In the data rows, zero lies at 7.5, halfway between 7 and 8.
Some points, one per row:
[7,9,7,8,7,6,10,10]
[6,9,7,11,8,6,9,8]
[9,6,7,11,4,5,7,8]
[10,7,6,7,5,7,11,6]
[7,7,7,5,9,12,6,4]
[6,9,9,11,6,7,6,7]
[10,6,5,6,10,5,10,8]
[5,9,11,5,6,6,6,7]
[7,4,10,7,10,9,9,6]
[10,4,6,7,6,7,11,6]
[10,7,4,7,10,7,9,8]
[6,9,9,5,10,8,9,6]
[12,6,5,7,5,7,10,7]
[6,11,11,6,6,8,3,7]
[5,8,8,8,6,8,8,10]
[6,10,9,9,8,5,5,5]
[7,8,8,10,7,6,5,11]
[8,10,7,4,9,9,8,9]
[5,9,11,7,7,6,7,7]
[7,9,7,10,8,6,7,8]
[11,7,6,7,5,6,10,7]
[8,7,8,10,6,6,5,11]
[9,4,10,8,8,10,9,7]
[7,7,9,4,11,10,8,4]
[6,10,10,4,6,8,7,8]
[6,9,8,11,6,7,7,7]
[10,4,8,7,7,11,8,7]
[10,7,4,7,10,9,8,7]
[7,8,9,5,11,9,8,5]
[5,8,9,9,6,8,6,10]
[7,6,9,6,11,8,9,5]
[10,3,5,7,8,7,11,7]
[7,9,10,4,7,9,7,10]
[7,6,7,5,10,11,7,7]
[4,8,6,8,6,7,9,11]
[6,9,7,11,7,7,9,7]
[8,7,5,6,11,10,7,3]
[8,6,6,5,10,11,7,7]
[6,6,7,6,10,11,7,5]
[7,8,10,4,6,9,6,10]
[6,7,9,9,6,8,4,10]
[6,10,11,4,5,8,4,7]
[8,7,7,10,8,5,5,9]
[11,5,4,7,6,10,9,6]
[6,9,7,10,8,6,5,11]
[7,5,6,5,11,10,6,6]
10 more points follow, each with its number after it:
[4,8,8,10,5,8,7,10] 0
[10,7,8,9,6,7,9,9] 1
[10,6,6,7,5,7,11,5] 2
[6,9,8,11,6,7,8,7] 3
[5,9,9,11,6,7,7,8] 4
[11,5,5,7,6,11,8,6] 5
[9,8,4,7,11,9,7,6] 6
[8,11,7,5,10,9,7,8] 7
[10,5,6,6,10,5,10,8] 8
[10,6,5,6,10,6,10,8] 9
Which three of these numbered points are nearest to each point below, looking only along the 2 directions in which the first points spread most? Their numbers follow each, nearest first.
[11,7,4,6,6,5,10,7] > 2 8 9
[11,6,5,8,4,9,9,6] > 2 8 9
[9,8,4,6,11,9,6,7] > 6 5 7
[7,7,8,10,6,6,5,11] > 0 4 3
[8,9,10,8,9,8,6,3] > 7 6 3
[10,8,7,8,6,5,10,9] > 1 3 2
[7,10,10,5,9,9,8,6] > 7 6 3
[6,10,11,5,8,9,7,7] > 7 4 0
[6,10,9,5,9,8,9,7] > 7 6 3
[9,7,8,7,8,4,10,9] > 1 3 2
[8,10,8,4,8,9,8,10] > 7 6 3
[10,3,5,7,7,7,11,6] > 9 2 8
[9,6,5,7,11,8,10,6] > 5 9 6
[8,9,9,4,7,9,7,10] > 7 3 4
[9,3,7,7,8,10,9,8] > 5 9 6
[5,9,7,10,7,7,10,9] > 3 1 4
[7,9,10,5,10,9,8,5] > 7 6 5
[8,6,7,10,7,5,4,9] > 3 0 4
[9,5,8,10,5,5,9,8] > 1 3 2
[4,8,7,10,5,7,8,10] > 0 3 4
[8,8,7,10,8,5,6,9] > 3 1 0
[10,8,5,8,5,6,9,9] > 1 2 3
[12,6,3,7,6,6,10,7] > 2 8 9
[10,3,7,7,7,9,9,7] > 9 5 8
[5,9,8,10,6,7,10,9] > 3 0 4
[8,9,10,7,9,10,6,3] > 7 6 5
[6,10,10,4,7,8,8,8] > 7 4 0
[6,9,11,8,7,9,7,9] > 4 0 7
[6,10,11,5,8,9,7,8] > 7 4 0
[9,5,7,7,9,4,10,8] > 2 8 9
[10,7,4,7,10,8,8,7] > 5 9 8
[7,11,6,5,11,9,7,7] > 7 6 5
[9,7,5,6,10,10,7,7] > 6 5 9
[8,10,9,9,9,7,6,3] > 7 3 6
[7,10,9,9,9,7,6,3] > 7 3 4
[8,8,9,6,9,11,6,4] > 7 6 5
